-0.78  -0.42   4.70   1.57   0.75   0.03   2.77  -1.70  -0.30   1.34   0.37
 1.22   0.82   2.05   0.71   2.90   1.15   1.61   0.29  -0.95   2.02   1.85
-1.21  -0.81   2.73   0.55  -0.22   0.04   0.99  -1.74   0.22  -0.94   0.57
 1.26  -1.25  -0.43  -0.57   0.79  -0.12  -0.02   1.81   0.52  -0.01   3.17
-2.12  -2.31   0.33   3.42   0.02  -1.45  -1.97  -0.10   5.87  -0.64  -2.17
 0.07   1.28   1.31   1.31   1.69   0.52  -1.58  -4.35  -1.04  -4.51   3.84
-1.58  -0.54  -0.68  -1.64   0.09   1.87   0.05   1.93   1.27   1.26  -3.16
result: 1.27

 6.09   2.60  -0.84  -0.63  -3.76  -5.77  -3.35  -1.42   0.37   2.33   4.15
 0.22  -0.71  -1.70  -5.43  -4.67  -2.23  -0.73   1.52   3.10   5.56   5.01
 4.43   6.04   2.28  -0.95  -0.62  -3.85  -5.74  -3.13  -1.35   0.57   2.37
 5.56   5.15   0.27  -0.75  -1.53  -5.38  -4.76  -2.20  -0.71   1.50   3.07
 5.26   0.47  -0.84  -1.51  -5.30  -4.95  -2.26  -0.74   1.39   2.93   5.43
-0.32   1.85   3.48   5.93   4.17  -0.47  -0.59  -2.38  -5.64  -4.10  -1.85
 2.79   5.24   5.52   0.77  -0.87  -1.26  -5.04  -5.10  -2.47  -0.95   1.24
 2.33   4.35   6.21   2.26  -1.00  -0.67  -3.93  -5.68  -3.14  -1.41   0.52
 6.04   2.73  -0.89  -0.66  -3.66  -5.78  -3.25  -1.43   0.42   2.30   4.22
result: 0.42

-0.80   2.19  -1.60  -1.57   0.96   0.08  -2.32   2.25  -1.09  -3.75  -2.56   0.33   0.91   3.12
-3.14   0.67   1.46  -2.09   0.44   1.93   0.97   0.70  -0.20   0.14   0.93  -1.78  -1.80  -0.42
-0.70   1.26   0.29   1.49  -0.72   0.01  -0.71  -2.34  -2.04  -2.47   0.26  -1.92  -1.14  -1.11
-0.13  -0.58  -1.29   1.13   0.32  -1.04   0.35   2.18  -1.22   0.48  -3.21   5.70  -1.81  -0.93
 0.68  -1.03   2.03   0.68  -0.12  -0.09  -1.65   2.83  -0.86  -0.13   2.56  -0.88  -2.64   2.52
 1.39  -1.62   0.39  -1.11   3.94  -1.32   0.45   2.43  -0.39  -0.22  -1.44   3.37  -1.79   0.27
result: 3.37

 5.22   0.21   4.16   5.31  -1.51  -0.98  -0.68   4.05   3.02  -1.24  -0.75   0.31  -1.37   2.66   0.09  -0.91
 2.08   3.97   1.10   1.52   2.92   2.47   3.40   1.04   1.94   1.15   2.21   1.71   1.68   0.69   1.63   1.57
 0.94  -0.73   0.93   1.21  -0.79  -0.57  -0.83   0.96   0.24  -0.25  -0.50  -0.48  -0.62   0.41  -0.37  -0.52
 3.41   0.01   3.40   4.51   0.03   0.71  -0.41   3.87  -0.27   1.49   0.66  -0.68  -1.63   0.96   0.56   0.01
-0.95   0.30  -1.25  -1.79  -0.69  -0.88   0.46  -1.72   2.54  -1.43  -0.70   3.36   0.95   2.10   0.25   0.84
 2.05   1.00   1.85   1.93  -0.75  -0.02   0.78   1.88   0.70  -0.42   0.24   4.15  -2.37   3.28   2.59   1.38
result: 3.28

-3.71  -1.27  -6.60  -2.04  -0.95  -1.98  -0.40  -0.58   3.11   2.13
-1.29  -1.08  -2.37  -0.98  -1.31  -0.96  -0.90  -1.19   2.56   1.76
 0.02   0.03  -0.37  -1.74   0.07  -2.06  -0.14   0.03   2.04   1.56
 0.15  -2.88   0.24   1.98  -4.23   2.43  -3.22  -4.14   2.39   1.53
 3.11  -0.49   5.09   0.55  -1.44   0.40  -1.66  -1.80   1.34   1.07
-0.43  -2.94  -0.52   1.88  -4.29   2.48  -3.20  -4.26   2.56   1.60
-1.42  -0.66  -2.54  -1.49  -0.69  -1.48  -0.55  -0.70   2.48   1.75
 0.29  -1.17   0.22  -0.13  -1.76  -0.17  -1.40  -1.70   2.19   1.54
-3.52  -2.07  -6.23  -1.00  -2.18  -0.81  -1.15  -1.68   3.26   2.13
 3.61  -0.02   5.64   0.08  -0.79  -0.34  -1.19  -1.06   1.16   1.03
 0.81   0.69   1.06  -2.08   0.77  -2.51   0.29   0.56   1.82   1.44
-0.82   1.16  -1.75  -3.50   1.82  -4.01   1.27   1.73   2.17   1.69
result: 1.73
